Here are some points:
Array([ 0.022,  1.246,  1.186, -0.868, -0.662, -1.309, -3.439, -2.292,  0.334,
        0.278,  0.085,  0.349,  0.100,  0.051,  0.126,  0.287])
Array([ 0.685,  0.931,  0.424, -0.625, -0.583, -1.832, -3.068, -0.006, -3.490,
       -4.025, -0.097,  1.482, -0.713, -2.753, -1.368,  1.497])
Array([-1.619, -0.520,  0.015,  0.249,  0.047,  0.052,  2.982,  2.171,  2.330,
        2.343, -0.007, -2.266,  1.269,  2.200,  0.095, -1.056])
Array([ 0.337,  0.144, -0.251, -0.527,  0.215,  1.108, -0.024,  0.700, -0.759,
       -0.309,  0.049,  0.592, -0.271, -0.027, -0.863,  0.505])
Array([ 0.447,  0.887,  0.617, -1.116,  0.564,  0.539, -0.016, -0.006,  0.311,
        0.348, -0.089,  0.182, -0.970,  0.772,  0.738, -1.164])
Array([ 0.022,  0.883,  0.990, -0.820, -0.990, -2.207, -3.735, -2.047, -2.546,
       -2.567, -0.159,  1.018,  0.242, -1.424, -0.790,  1.430])
Array([ 0.200,  0.302,  0.891,  0.275,  0.047, -1.067, -1.590, -1.593, -1.162,
       -1.073,  1.100,  1.071, -1.445, -2.912, -1.260,  0.013])
Array([ 0.321,  0.253,  0.042, -0.716,  0.141,  2.229,  1.553,  0.942,  0.215,
        0.170,  1.043,  1.210, -1.356, -2.177, -0.736,  0.255])
Array([ 2.216,  2.799,  1.267, -2.032, -0.777, -1.388, -0.024, -3.086, -1.100,
       -0.645, -0.440,  0.504,  0.025,  0.080, -0.309, -0.875])
Array([-1.235, -0.909, -0.420,  1.035,  0.290, -0.144,  0.553,  0.695,  0.035,
       -0.683,  0.121,  0.053,  0.064, -0.915, -0.230,  0.605])
Array([ 0.885,  0.113,  0.881, -1.194, -1.316,  0.052, -3.228, -1.755, -0.172,
       -0.093,  1.535,  0.496, -1.008, -2.769, -1.472,  0.330])
Array([ 0.022,  0.113, -0.290,  0.740,  0.453, -0.620,  1.066,  0.590,  0.035,
       -1.787,  0.110,  1.330, -0.681, -1.712, -1.113,  0.458])
Array([ 0.401, -0.456, -0.302, -0.274,  0.700,  3.890,  4.738,  2.098,  2.226,
        1.647, -0.103, -0.192, -0.323,  1.760,  2.001, -0.827])
Array([-0.073, -0.833,  0.015,  0.655,  0.185, -0.518,  0.600,  0.376, -0.585,
       -0.234, -0.234,  0.409, -0.508, -0.591, -0.690, -0.597])
Array([-0.972, -0.115, -0.956, -0.260,  1.357,  2.465,  4.327,  3.019,  1.140,
        1.226,  1.244, -1.176, -0.050, -0.124, -0.069, -0.461])
Array([ 1.766,  2.206,  0.438, -1.387, -1.109, -1.845, -4.327, -2.521,  0.194,
       -0.066, -0.064, -0.290, -0.035, -0.303, -0.711, -0.965])
Array([-0.847, -0.935, -0.436,  0.806,  0.105,  1.376,  1.546,  1.314, -0.001,
        0.113,  0.461,  0.347,  0.020, -1.420,  0.254,  1.540])
Array([-0.704,  0.163, -0.419, -0.201,  0.047,  1.908,  2.793,  1.031, -0.264,
       -0.525, -1.052, -0.637,  1.457,  2.711,  1.395,  0.095])
Array([ 0.022, -0.137, -0.148, -0.105,  0.273,  0.364,  0.178, -0.006,  1.010,
        0.669, -1.526, -1.258,  1.263,  3.078,  0.095,  0.013])
Array([-0.407,  0.972, -0.395, -0.873, -0.094, -1.913, -2.791, -0.006,  0.405,
        0.367,  0.922, -1.142,  1.164, -0.346, -1.330,  0.082])
Array([ 2.580,  0.113,  1.758, -1.875, -1.904, -0.694, -3.828, -0.006,  1.300,
        1.123,  0.176,  0.693, -0.970, -0.212,  0.874, -0.192])
Array([ 0.659,  0.250,  0.166, -0.349, -1.510, -0.669, -1.567, -0.509,  0.035,
        0.511,  0.474,  0.628, -0.037, -0.848, -0.174,  0.090])
Array([ 0.378,  0.852,  0.402, -0.115, -0.428, -1.800, -2.278, -1.230, -1.383,
       -1.534, -0.988, -0.364,  0.936,  0.694,  0.293,  0.454])
Array([-1.616, -2.690, -0.714,  2.558,  1.055,  0.052,  1.245,  0.995,  1.115,
        1.293, -1.116, -1.070,  0.695,  2.430,  0.878, -0.976])
Array([-0.288,  0.130, -0.250, -0.451,  0.378,  1.044,  0.921,  0.828, -2.212,
       -0.024,  0.856,  0.597,  0.331, -1.819, -0.310,  2.108])
Array([ 0.670, -0.060,  0.282, -0.055, -0.232, -0.849, -1.163, -0.696,  1.841,
        2.383, -0.138, -0.709,  0.066,  1.499,  0.130, -1.330])
Array([ 0.431,  0.128,  0.015, -0.459, -0.310, -0.070, -0.351,  0.727,  0.540,
        1.217,  1.316,  0.238, -0.834, -1.756, -1.332, -0.442])
Array([ 0.022, -0.946,  0.117,  1.250,  0.149, -0.255, -0.033,  0.249, -0.031,
       -0.138, -1.181,  0.199,  0.632,  1.242,  1.257,  0.255])
Array([-1.389, -0.421, -1.391,  0.193,  0.492,  0.052,  0.810,  1.528, -0.505,
       -1.070, -0.515, -1.219,  1.961,  0.737, -0.131,  1.330])
Array([ 2.418,  2.736,  1.749, -0.105, -1.764, -1.092, -4.892, -3.219,  0.740,
        0.477,  1.128,  0.440, -0.395, -0.987,  0.329,  0.587])
Array([ 1.412,  0.870,  0.015, -0.072, -1.128, -2.402, -0.024, -2.363, -1.635,
       -1.522, -0.628,  0.837, -0.305, -0.382, -0.032,  0.641])
Array([-0.301, -1.344,  0.527,  0.321,  0.111,  0.849, -0.024, -0.006,  0.035,
       -0.024,  0.261,  0.558, -0.840, -0.027,  1.087, -0.475])
Array([ 0.940,  0.525,  0.088, -0.493, -0.210,  1.783,  1.517,  0.412,  1.867,
        2.154,  1.783,  0.360, -1.521, -1.947, -0.229, -0.569])
Array([-0.379,  0.113, -0.049, -0.588,  0.047, -0.329, -0.537,  0.181,  0.292,
       -0.038, -0.721, -1.628,  0.025,  2.283,  1.235,  0.563])
Array([ 0.130,  0.366,  0.015, -0.214, -0.609, -0.162, -1.167, -0.069,  1.019,
        0.543, -0.095, -1.043,  1.429,  1.260,  0.467,  0.296])
Array([ 1.459,  1.088,  1.088, -0.614, -1.444, -2.031, -3.676, -2.300,  0.198,
        0.056, -0.907,  0.193,  0.233,  0.991,  0.604, -0.653])
Array([-1.028, -1.283, -1.515,  0.602,  1.169,  0.976,  3.303,  2.266,  1.413,
        1.022, -1.113, -1.796,  1.156,  2.980,  1.146,  0.013])
Array([-2.782, -1.462, -0.807,  1.889,  0.047, -1.396,  0.877,  0.862,  1.158,
        1.135,  0.071, -1.243,  0.885,  1.414,  0.573, -0.371])
Array([-0.427, -1.300,  0.015,  0.904,  0.340,  1.929,  2.768,  1.410, -0.908,
       -1.198, -0.237,  1.370, -0.595, -0.888,  0.809,  1.336])
Then 26 other points, each followed by its number:
Array([ 0.560,  1.002,  0.549, -0.913, -0.728, -1.333, -2.862, -0.006, -2.629,
       -2.551,  0.049,  1.103, -0.476, -2.115, -0.981,  1.008]) 0
Array([ 1.296,  1.468,  0.923, -1.271, -0.769, -1.721, -4.027, -2.454, -0.450,
       -0.795,  0.049,  0.527, -0.208, -0.027, -0.289,  0.437]) 1
Array([ 1.432,  0.637,  0.801, -0.787,  0.488,  1.684,  1.320, -0.440,  2.132,
        2.525, -0.411, -0.248, -1.088,  1.778,  1.274, -1.552]) 2
Array([ 0.922,  0.113,  0.942, -2.159, -0.538, -1.095, -2.937, -2.668, -2.527,
       -2.521, -0.442,  0.828, -0.089, -0.979, -0.272,  0.804]) 3
Array([ 2.227,  1.552,  1.534, -1.001, -1.592,  0.052, -4.532, -2.969, -0.633,
       -0.248,  0.847,  1.708, -1.598, -2.416, -0.412,  0.475]) 4
Array([ 0.719,  1.421,  0.206, -1.326, -1.273,  0.052, -2.546, -1.046,  0.888,
        0.718,  0.730, -0.582,  0.401, -0.027, -0.291,  0.306]) 5
Array([-0.682, -1.485, -0.547,  0.346,  1.541,  3.117, -0.024,  2.169, -1.191,
       -1.704, -0.419,  1.493, -0.885, -0.684,  0.739,  0.708]) 6
Array([-0.601, -0.211, -0.718,  0.241,  0.047,  0.052, -0.586,  0.280,  1.331,
        0.648, -1.099, -1.412,  0.025,  2.282,  1.335,  0.583]) 7
Array([-0.181, -0.747, -0.260, -0.105,  0.318,  0.052,  2.502, -0.006,  1.553,
        2.225,  0.362, -0.239, -0.872, -0.027, -0.109, -1.233]) 8
Array([ 1.083,  1.327,  0.255, -1.185, -0.222, -0.251, -1.177, -0.893, -0.640,
       -0.236,  0.049,  0.845, -0.808, -2.289, -1.266,  0.013]) 9
Array([ 0.735,  0.870,  0.178, -0.658, -0.060,  1.345,  0.533, -0.054,  0.879,
       -0.024,  1.844,  0.053, -1.272, -2.212, -0.516,  0.013]) 10
Array([-0.940, -1.130, -0.729,  1.092,  1.789,  1.145,  3.327,  1.659, -0.020,
       -0.096,  0.049,  0.061,  0.473,  1.347,  0.600, -1.118]) 11
Array([-2.320, -2.441, -1.321, -0.105,  0.769, -0.529, -0.024,  2.120,  0.618,
        0.576,  0.531, -0.899,  0.619,  0.456, -0.035, -0.386]) 12
Array([-0.302, -0.470,  0.087, -0.105,  0.205, -0.367,  0.289,  0.590, -0.235,
       -0.301, -1.241, -1.116,  1.490,  2.380,  1.559,  0.167]) 13
Array([-0.166,  0.113, -0.332, -0.774,  0.659,  0.830,  0.885,  0.568,  0.375,
       -0.130, -0.247, -1.421,  1.122,  1.394,  0.726,  0.313]) 14
Array([ 1.586,  1.931,  0.015, -1.424, -0.432, -0.536, -2.383, -2.416, -0.316,
       -0.024, -0.462,  0.481, -0.664,  0.619,  0.095, -0.690]) 15
Array([ 0.814,  0.617,  0.634, -0.586, -1.182, -2.261, -3.217, -2.205, -0.718,
       -1.018, -0.567, -0.351,  0.695,  0.678, -0.051,  0.027]) 16
Array([-1.554, -1.685, -0.825,  1.687,  0.928,  0.072,  1.956,  1.724,  0.974,
        1.022, -0.353, -0.674,  0.700,  1.501,  0.779, -0.292]) 17
Array([-1.138, -1.555, -0.802,  1.246,  1.186,  1.795,  4.009,  2.738,  0.035,
        3.202,  0.049, -1.628,  0.477,  2.540,  1.660, -1.413]) 18
Array([ 0.022, -0.777,  0.399,  0.663, -0.324, -1.750, -0.024, -0.828, -0.523,
       -0.963, -1.967, -0.241,  1.116,  2.681,  1.166, -0.321]) 19
Array([ 0.097,  1.782,  0.015, -0.850, -0.661, -1.800, -3.924, -1.872, -2.100,
       -0.024,  0.049, -0.082,  0.025, -0.027,  0.095,  1.568]) 20
Array([ 0.232,  0.924,  0.712, -0.018, -0.013, -0.775, -0.024, -0.860,  0.371,
        0.434,  0.049,  0.156, -0.012, -0.598, -0.386, -0.464]) 21
Array([ 0.022, -2.006,  0.339,  1.975,  0.921, -0.706,  1.394,  0.086,  0.984,
        0.971, -1.114, -0.048, -0.287,  2.168,  0.095, -1.322]) 22
Array([-1.127, -1.172, -0.518,  0.718,  0.791,  0.368,  1.709,  1.126, -0.032,
        0.164,  0.429,  0.127,  0.185, -0.027,  0.122, -0.285]) 23
Array([ 0.454, -0.060,  0.366,  0.416,  0.182, -0.927, -0.024, -0.615, -0.147,
       -0.798, -2.207,  0.272,  0.153,  2.625,  0.095, -0.219]) 24
Array([ 0.806,  0.234,  0.015, -0.105,  0.224,  0.774,  0.740, -0.503,  0.465,
        0.753, -0.049,  1.031, -0.942,  0.734,  0.095, -1.521]) 25
Which two of these numbered points are nearest to each point below, ignoring the direction in which the first points spread most? Their numbers follow each, nearest first.
Array([-0.924, -0.813, -1.586,  0.223,  0.739,  2.750,  3.388,  2.884,  2.151,
        2.404,  0.914, -1.705,  1.331,  1.376,  1.293,  0.670]) > 5 1
Array([-2.107, -1.238, -0.440,  1.172,  0.936,  0.089,  0.681,  0.733,  1.653,
        1.377,  0.844, -0.963,  0.693,  0.522,  0.651,  0.514]) > 17 23
Array([ 0.930,  1.523,  0.669, -0.827, -0.868, -1.542, -3.694, -2.373,  0.035,
       -0.484, -0.461, -0.144,  0.066,  0.186,  0.199, -0.364]) > 1 16
Array([-1.963, -1.460, -1.861,  0.807,  0.988,  1.358,  3.168,  2.956, -0.991,
       -1.230,  0.049, -0.247,  0.962, -0.027, -1.373,  1.153]) > 0 23
Array([ 1.690,  1.040,  1.106, -0.105, -0.083, -1.115, -1.039, -1.347,  0.393,
        0.666, -0.994,  0.196, -0.267,  1.500,  0.594, -1.789]) > 15 25
Array([-1.411, -0.575, -1.908,  0.392,  1.085,  0.691, -0.024,  2.037, -1.982,
       -1.518,  0.890,  0.184,  0.768, -2.892, -2.430,  1.033]) > 0 23
Array([-2.123, -2.061, -1.079,  1.759,  1.601,  0.407,  2.426,  2.100,  0.771,
       -0.024, -0.865, -1.442,  1.028,  2.060,  0.584, -0.585]) > 17 16
Array([ 1.013,  1.069,  0.812, -0.105,  0.319,  2.788,  2.099,  0.406,  1.038,
        1.348,  0.847,  0.626, -1.492, -0.613,  0.683, -0.715]) > 4 10
Array([ 0.513,  0.844,  0.881, -0.529, -0.190, -1.486, -2.499, -1.917, -3.034,
       -3.447, -0.861,  1.574, -0.409, -0.912,  0.027,  1.130]) > 3 0
Array([-0.643, -0.162, -0.627, -0.105,  1.613,  2.168,  3.671, -0.006, -2.095,
       -1.674, -0.170,  0.109, -0.233, -1.189, -0.388,  0.194]) > 3 0
Array([-0.385, -1.229,  0.015,  0.879, -0.561, -2.157, -1.598, -0.205,  0.035,
       -0.024, -1.668, -0.951,  2.105,  2.773,  0.095,  0.013]) > 19 16
Array([ 0.022,  1.385, -0.255, -0.805,  1.060,  1.175,  1.117,  0.318, -0.659,
       -0.741,  0.028,  0.272, -0.574, -0.974, -0.597, -0.489]) > 9 11
Array([ 0.298,  0.887,  0.478, -0.483, -1.382, -2.177, -4.190, -1.759, -2.340,
       -2.457,  0.050,  1.340, -0.169, -2.314, -1.352,  1.691]) > 0 23
Array([-0.485, -1.029, -0.251,  1.138,  1.411,  0.052,  2.817,  1.099,  1.990,
        1.843, -1.388, -0.763,  0.105,  3.488,  1.919, -2.323]) > 22 24
